[ 1.55 -0.65 -0.53  0.32 -1.99  0.57  0.52]: 1.55, -1.99

[-1.70 -1.11  1.77  1.87  1.41]: 1.87, -1.70

[[ 203.516  -89.610  187.309   69.318    8.041]
 [-213.183  127.917  -47.674   23.349  124.884]]: 203.516, -213.183

[[  32.402 -125.202  -46.059   21.561]
 [ 211.978  -79.076   -5.415  -26.116]
 [-197.551 -114.640  -17.373  -29.521]]: 211.978, -197.551

[ -1.831 -11.070  17.354 -16.662  -5.099   7.229  10.164]: 17.354, -16.662

[ 0.0 -1.7 -1.4 -1.5  1.1 -0.4]: 1.1, -1.7
---
Q: [-37  36 -18 -49  -7]
A: -49
Q: [-42 -11 -14  -7  -4]
A: -7
Q: [ -5  34  48 -51 -21]
A: -51
Q: [-53  -9  14   8   3]
A: 8
Q: [-51  49 -36  15  19]
A: 15
Q: [-31 -17  40   2   5]
A: 2
Q: [42  2  0  4 49]
A: 4
Q: [-26  14  -4 -44 -28]
A: -44
Q: [ 42   5 -23  -6 -14]
A: -6
Q: [ 10  40 -26  42  23]
A: 42
---
[3118 5409 9029 3791 4253 3660 5519] ans = 4253
[4744 2058 8892 6090] ans = 2058
[-21 -29   3  35  -6   9] ans = 35
[2516 7335 8954 5631 8302] ans = 8954
[195 474  63 966 237 697] ans = 966
[4 2 4 4 2 3 8] ans = 2
[64 34 98 89 42 67 21] ans = 42
[78  0 65 73 30] ans = 65
[2 3 1 7 5] ans = 1
---
[[-10 -10  -2  -4  -3 -25  -5]
 [-29  22   3   1  12   9  13]
 [  7  22   3   7   9  41  11]] | 1, 41

[  1  31 -44 -22 -10  37  12] | -22, 37

[[-13  35 -29  20 -23  15 -37]
 [ -5 -19 -24  28  31 -44  34]
 [-28  19 -25  39  18 -37  29]] | 28, 39

[-42  16 -28 -32 -35] | -28, 16

[50  8 11 10 -2  1 21] | 10, 50

[-13 -38 -21   7 -36  39  10] | 7, 39

[ 21 -42  45  48  -7] | 45, 48

[[ 39  30  -1   8 -35  23   4]
 [-20   3  42 -16  28  30  26]
 [ 40  20   6   1 -31  32  -2]] | -16, 42
---
[[4233 4902 3172 4578 5153]
 [3409 8243 8101 5867 3507]] ⇒ 5153, 3409

[ 24  10  29 -31] ⇒ -31, 24

[131 155  47 206 249  44] ⇒ 44, 131

[19 92 17 73 30] ⇒ 30, 19

[[ 131  727  365 -179 -634 -149  132]
 [ 133  177   58   30 -118  485  480]] ⇒ 132, 133

[196  87  23  73] ⇒ 73, 196

[[142 161 148  81]
 [ 90  70 170 204]
 [ 34  47 201  75]] ⇒ 81, 34
---
(25, -10, 41, 20, 9, 5) yields 25
(-15, 39, 15, -23, -6, 17, 6) yields -15
(-1, -9, 0, 19, 45, -8, -23) yields -1
(24, -2, 45, 49) yields 24
(-13, 35, -42, 29, -3) yields -13
(0, 22, -5, 44) yields 0
(-20, 44, 23, 41) yields -20
(-48, -36, 52, -2, 24, -7, -27) yields -48
(0, -2, -41, 17, 43, -10, 4) yields 0
(0, 39, 32, -38, -24, 1, 17) yields 0
---
[[-17 -49 -38  23  40   5  17]
 [-12   3  14 -29 -30 -20 -13]] | 3

[[  8   0  -5  -6   3 -33]
 [  1  -5   5  18  -8  33]
 [ 38  -4 -14 -27  10 -38]] | -5

[[ -3   8  -9 -23  -5]
 [ 14 -42  11 -15   4]] | -42

[[  1   9 -13  25  -4]
 [ -7   1 -23   4   8]
 [ 39 -21  -3  46 -44]] | 1

[[  0   1  -4  14  36 -46]
 [-25   0   1  11   5   8]] | 0

[[ 13   2 -31 -10 -52  -4  20]
 [ 26  25  36   0  16  44  12]] | 25

[[  0  -2  19   7 -43   2]
 [ -4  -1  13  10 -29  -1]
 [ -2   2 -22   3  24   6]] | -1

[[ 17 -11  -5   6   7   0]
 [ -8 -41 -15  29 -23   4]
 [ 32  -5  10   8  21  -4]] | -41
---
[[ -7 -33 -10   9   8   0]
 [  0  -1  -8  39  -9  -2]
 [ -2  35   9 -15   0   2]]: -9

[[-18  -6  -3 -28   5]
 [-25  -4  -3  27  12]
 [  1  -1  -2 -48  10]]: 27

[[  7  41  -2  29]
 [  9  38  -2   2]
 [  9  53  -1 -35]]: -2

[[ 14  -4   4 -40 -19  30  35]
 [ 12   8   7 -11  17   9 -23]
 [-10  -3  -1   3   5  -9   6]]: 9

[[ -9   0   3  -1  -7  -5]
 [ -2  47  49  13 -31  15]
 [  7 -16   4 -36  11  12]]: -31

[[  1 -14  25  46  -3]
 [-23 -21  18  12 -19]
 [-17  32  12 -29 -49]]: 12

[[-16  34  46   3  -2]
 [ -5  38  47   3 -21]
 [ -5  20  31  -6 -14]]: 3

[[ 35  16 -13  36   7  17]
 [ 16  38 -19 -14  10 -31]
 [ 27 -29  36   9  16 -35]]: 10

[[ 28  41   7   5]
 [-36 -23 -14 -17]
 [ 16  35 -20 -13]]: -14
---
[[7431 6168 8468 7011 5148 4851]
 [5578 6302 3725 6707 2923 8529]
 [3484 8390 9233 5364 2349 7424]] value 9233

[[41 46 43 25 51 37 74]
 [55 47 51 76 42 65  8]
 [47 52 38 39 47 31 57]] value 38

[[ 81 119 188  44]
 [158 113 163 182]
 [154  50  86 207]] value 86

[[-13 -27  -7   0  -9  12]
 [ 13   2 -10  -2   2 -21]
 [ -2  26  -9  -3 -15 -25]] value -9

[[-16  46   6  26   5]
 [ -6  31   9   9   1]
 [-27  22   1  41  20]] value 1

[[-28  27  40  16  49]
 [ 12  26  23  26 -17]
 [ 35  27  26  33 -21]] value 26
---
-12,-16,0,-18,25,49
0,30,-5,-28,11,3
→ 49, -28

-11,-1,-50,32,0,11 → 32, -50

40,54,-23,-34,-15 → 54, -34

-40,29,30,-50,-16,-20,9 → 30, -50

-14,-28,-5,-7,7,49,46
-9,-18,-10,-6,17,51,50
→ 51, -28

51,12,10,-6,13,17,-27 → 51, -27

38,-7,1,-32 → 38, -32

0,0,15,39,-8 → 39, -8
---
[[ 692  596  387 -769 -238]
 [ 315  578 -150  201 -261]] result: 578

[[37 31 16 88 34]
 [54 19 43 68 36]
 [71 12 21 74 92]] result: 19

[[  4 -22  -8  33]
 [  7  10   8  12]
 [ 14 -28 -22 -28]] result: 10

[[19 77 35 62 38 79]
 [58 43 44 65 61 58]] result: 43

[[4306 7430 8491 1289 8626]
 [3989 8119 7478 1175 9223]] result: 8119

[[6016 8368 8660 2945]
 [4874 3039 5965 4321]] result: 3039

[[ 89 210  32 141]
 [ 64  55 152  71]] result: 55

[[ 109 -300 -835 -355]
 [ 383  312  443  332]
 [ 765 -405  274   61]] result: 312
---
[ 22 -51 -47   8] ⇒ 22, 8

[-12 -39  52  -9  11 -11] ⇒ 52, 11

[24 49 21 12  7 -4 36] ⇒ 49, 36

[-49 -52 -13  -8 -43] ⇒ -8, -13

[ 28  15  30 -46] ⇒ 30, 28

[ 11 -23  46 -40  54  10] ⇒ 54, 46

[[-15 -14  11  29]
 [ 18 -10  -2  -5]
 [ 16  40 -26  15]] ⇒ 40, 29

[[-46  14 -24 -29 -21 -14]
 [-28  51 -37 -45  11 -49]] ⇒ 51, 14
---
(0.08, 0.16, 0.01, -0.10, 0.02, -0.16, -0.19) out 0.08, -0.19
(1.40, -1.30, -0.83, -0.90, -0.44, -0.94, 0.43) out 1.40, 0.43
(-128.97, 83.51, 30.43, 73.82, 186.37) out -128.97, 186.37
((1.0, 0.0, 0.8, 0.1, -0.1, 0.5, 0.6), (1.7, 0.0, -2.1, 1.9, 1.1, -0.5, -0.4), (0.5, 0.5, 2.0, -1.3, -1.3, 1.4, 0.1)) out 1.0, 0.1
(14.428, -3.674, 9.047, 2.448, -11.855) out 14.428, -11.855
(1.4, -15.6, 17.7, -11.3) out 1.4, -11.3
(-13.565, 16.044, -14.376, 2.188, -1.785, 5.915) out -13.565, 5.915
(-0.007, -1.172, 1.480, -1.037) out -0.007, -1.037
((130.4, -172.0, -64.0, -33.4, -21.4, -65.1, -143.2), (52.7, -12.4, -222.7, 78.1, 14.2, -5.5, 99.7), (-43.2, -67.3, 92.7, -127.3, 49.1, -11.7, -153.2)) out 130.4, -153.2
(160.097, -109.229, 10.628, 38.412) out 160.097, 38.412
---
[[ 57 176 171  26 178 159  57]
 [ 56 176 172  26 178 159  56]
 [  8 179 181  27 191 203  56]] | 203, 8

[118 617 957 860] | 957, 118

[-742  913   38 -649] | 913, -742

[[9267 4777 9306 4402]
 [4029 4467 2955 5124]] | 9306, 2955

[ 967 -763 -857 -540] | 967, -857

[-354  853  198 -842] | 853, -842
---
[[ 18  51 -20   9]
 [-35  32   2 -39]
 [-14 -51 -20  22]] Out: 32

[[  3   2  -4   7 -29   2]
 [  4  -2   1 -11 -15   0]
 [  7   2   0   4  44  -2]] Out: -11

[[ 22  41  -6   8  -2  -4]
 [ -7 -21  -7  30  35  -9]
 [-10   8 -10  33  -7 -15]] Out: 30

[[ 38  11  16 -30]
 [-24  -7  42  31]
 [-32  -3  23  -6]] Out: -7

[[ 38  21   7  22]
 [-41   1  16  23]
 [  0  17 -12 -38]] Out: 1

[[ 30 -15  23 -28  -6]
 [-21  40  -6  -1 -11]
 [ 29  12  23 -32 -19]] Out: -6
